Each path below is one point turned by a fixed rotation once a step. After each direction that follows a path, write how fast that rotation turns it, in deg/step (0 if it stays still).
Each turn is a multiple of 5 degrees from 10 to 175, or 0.
Each row of a path follows its step; steps can be skipped.

step 0: .38, -.01, -.07, .15, -.02, -.28, -.04, -.10, -.07, .14, -.07, .17, -.06, -.12, .07, .04, -.16, -.01, -.14, .43, -.24, -.01, -.07, -.31, -.31, -.08, .00, .49, -.10, .07, -.04, -.15, -.10, .10, .17, .08, .05, -.14, .00, -.23, .05, -.03, .18
step 1: .13, -.06, -.07, .25, -.12, -.11, -.06, -.02, .47, -.03, .27, -.04, .01, -.12, -.03, -.07, .20, -.09, -.09, -.26, -.25, -.10, -.04, .18, -.25, .26, -.16, -.05, .22, .02, .08, .29, .14, .16, -.33, .21, .09, .22, .01, -.01, .19, .14, -.12
step 2: -.13, .16, .03, -.09, -.04, .07, -.13, .19, -.01, .04, .05, -.13, .05, .12, -.14, .16, -.66, .12, -.20, -.04, -.15, -.26, .04, .23, -.07, -.13, -.01, -.03, -.05, -.06, .17, -.10, .01, -.24, -.12, -.14, -.07, -.06, .10, -.08, .29, -.41, -.05
step 4: -.25, .05, -.10, .25, -.02, -.30, .21, -.04, .07, .08, -.06, .08, .03, .00, .06, -.12, .11, -.21, -.09, -.07, -.42, .13, -.08, .05, -.18, .16, -.35, .27, -.03, .06, -.07, .14, .07, .24, -.11, -.08, .34, -.01, .42, .07, .19, -.15, -.04
step 5: .17, .39, -.08, .21, .09, -.23, -.26, -.07, .13, .12, -.03, -.15, .10, -.01, -.05, .03, -.18, .09, -.31, -.02, -.18, -.24, -.02, -.04, -.41, -.06, .07, -.17, .03, .03, .11, .05, .01, -.37, -.06, .15, -.20, -.23, -.32, .13, .15, -.09, -.19
step 6: .19, -.20, -.14, .03, -.13, .14, -.18, .13, .24, .22, .06, .20, .03, -.12, -.17, -.13, -.44, -.01, .16, .04, .06, -.14, -.07, -.11, .10, -.15, .12, -.01, -.03, -.14, .11, .10, -.01, .38, -.31, .11, .17, .17, -.01, -.43, .16, -.12, .12
step 7: -.21, -.14, -.15, -.12, .13, -.03, .23, .31, .08, -.10, .09, .01, -.03, -.06, .00, .08, -.17, -.16, -.09, .15, -.19, .14, .04, .11, .03, .20, -.51, .05, .08, .03, .18, .03, .06, .07, -.02, .23, -.09, -.22, .12, .43, .38, -.11, .15
step 8: .02, .28, -.06, .37, .19, -.23, -.06, -.25, -.20, .10, -.09, .10, .14, .04, -.01, .46, -.11, -.26, -.13, .03, -.12, -.05, -.22, -.08, -.23, -.19, .18, .02, -.32, -.08, .16, .05, -.08, .09, .09, .14, .02, .03, .10, .05, .06, -.12, -.35
step 9: .17, .12, .05, -.08, -.23, -.24, .05, .02, .28, .30, -.18, .19, .07, -.02, -.01, -.42, .00, -.04, -.14, .12, .10, .06, .10, -.06, -.30, .14, .01, .00, -.13, .03, .03, .04, .18, .06, -.26, .13, .18, -.03, -.19, -.34, .40, .10, .16
Speeds:
.02, .04, -.02, .01, -.04, .00, -.09, -.01, -.12, .09, .03, .03, .03, .08, .07, -.11, -.04, .04, -.05, .07, .14, -.01, .00, .01, .03, .06, .05, -.08, .02, -.04, -.01, .01, -.02, .04, -.03, .00, -.14, -.03, .10, -.09, .05, -.01, .04 => 110
-.02, .00, .01, -.04, -.08, -.13, -.07, -.10, -.02, -.03, .07, .02, .02, -.01, -.06, -.03, .04, .04, -.03, .06, -.04, -.10, -.03, -.03, .00, .05, -.01, -.10, -.06, .06, .02, .05, .01, -.14, -.11, -.02, .09, .06, -.05, -.05, -.02, .04, .00 => 90
.15, .04, -.01, .12, -.04, .06, -.05, -.02, -.05, -.02, .04, .06, -.03, .01, .05, .07, -.02, -.02, -.03, .08, -.02, -.03, -.03, -.03, .02, -.12, .07, -.03, .02, -.07, .09, -.06, .01, .03, .00, -.04, .08, -.06, -.06, .05, -.07, .11, .02 => 135
.01, .02, -.01, .02, -.05, -.04, -.05, -.01, -.03, .09, -.18, .03, -.06, .00, .06, .06, .11, .06, -.05, -.02, -.08, -.02, .03, .05, -.09, .02, .02, .05, .06, -.04, -.08, .01, -.01, .02, -.06, -.01, -.04, .04, -.04, -.02, .05, .11, -.11 => 90

step 0: -.06, .25, .20, .02, -.17, .00, -.19, -.29, -.09, .29, -.10, -.07, .00, -.10, -.13, -.20, .00, -.09, .06, .20, -.02, .19, -.06, .12, -.12, .08, .02, -.40, .04, .24, .14, -.03, .01, -.33, .24, -.26, .02, .07, -.32, -.01, -.27, .13, -.03
step 1: .14, .08, .05, .08, -.14, .34, -.25, -.11, .09, .04, .00, -.25, .06, .39, -.27, .11, -.03, .09, -.02, .11, .11, -.25, .15, .25, -.14, .22, -.02, -.20, -.14, .04, .04, -.30, .04, -.17, -.27, -.28, .04, -.07, -.06, .34, -.12, .09, .12
step 3: .11, .14, .04, -.03, .07, -.02, -.36, .16, .00, -.06, .03, -.26, .12, .10, .02, -.02, -.07, -.07, -.07, .07, -.05, -.01, -.15, -.01, .17, -.07, -.19, -.12, -.33, .09, .11, -.53, .01, -.14, -.14, -.37, -.07, .22, -.34, .02, -.17, .03, -.17
step 4: .13, .09, -.27, .04, .09, -.17, -.29, .32, -.09, -.39, -.13, .03, -.09, .35, -.29, .12, -.22, .06, .02, .09, .10, .07, -.15, .02, .13, .37, .08, -.13, .05, .09, -.09, -.11, .06, -.07, .00, -.18, -.08, -.18, -.08, -.03, -.33, -.08, .12
step 5: -.01, .18, -.06, -.12, .08, -.07, -.01, .44, .01, .10, .11, -.10, .28, .17, -.35, -.10, .06, -.24, .09, .30, -.17, -.07, -.12, -.12, .31, -.01, .17, .09, -.20, .06, -.09, -.17, .09, -.33, .25, -.10, -.03, .06, -.04, -.08, -.13, -.17, -.17
step 6: -.05, -.21, -.40, .23, .22, .01, -.08, .13, .29, .04, -.19, -.28, .06, .13, -.03, -.15, .01, .05, -.01, .05, -.02, .21, -.23, .15, .06, .29, -.02, -.04, .15, -.12, .03, -.25, .01, -.38, .01, -.16, -.13, -.06, -.22, -.27, -.13, -.25, -.07
step 7: .05, .11, .01, .09, -.02, .36, .15, .24, .25, -.11, -.20, -.10, .13, .05, -.24, -.30, -.06, .11, .01, .22, -.03, .08, -.12, -.18, .25, .31, -.14, -.01, -.24, .06, -.15, -.04, .21, -.11, .26, .14, -.12, -.19, .15, .03, -.34, -.06, .19
step 8: -.08, .20, -.14, .25, -.14, .22, .12, .00, .48, -.14, -.12, -.13, -.07, .14, -.09, -.09, .16, -.07, .20, -.11, -.15, .28, .05, .09, .38, -.10, .18, .12, .05, .14, -.01, -.15, .08, -.38, .11, -.04, .16, -.08, -.15, -.14, -.05, .03, -.24
step 9: -.13, .02, .10, .14, .02, .13, .17, .18, .26, -.15, -.26, -.24, .07, -.18, .01, -.07, -.13, -.01, .06, -.06, .25, .09, -.03, .13, .04, .01, -.25, .00, -.02, -.02, -.29, -.44, .35, .01, -.10, -.16, .06, -.46, .14, -.13, -.10, -.10, -.08
Speeds:
-.06, -.09, .03, -.10, .04, -.04, .00, .10, .06, .07, .06, -.03, -.01, -.01, .07, -.05, .03, -.13, -.03, -.01, .04, .06, .01, .03, -.06, -.02, -.10, -.06, .03, .02, .00, .03, .09, -.01, -.01, -.01, .01, -.05, -.10, -.04, .07, -.01, -.14 => 115
.01, .00, .00, -.07, -.01, -.15, -.05, .07, -.14, -.10, .04, .08, -.03, .00, .03, .08, -.10, .01, -.02, -.03, -.03, -.04, -.05, -.07, .00, -.08, .02, .04, .00, -.02, .01, -.08, .04, -.03, -.01, -.06, .04, -.05, .05, -.10, -.02, -.07, -.06 => 55
-.05, .08, .02, -.07, -.08, .04, .09, .11, .02, -.02, .10, .02, -.11, .03, -.04, -.03, -.03, -.02, .03, .06, .06, -.02, -.08, -.16, .00, .03, -.02, -.01, .05, .06, -.01, .08, -.08, -.01, .03, .00, -.05, -.05, .03, .05, .05, .00, .06 => 135
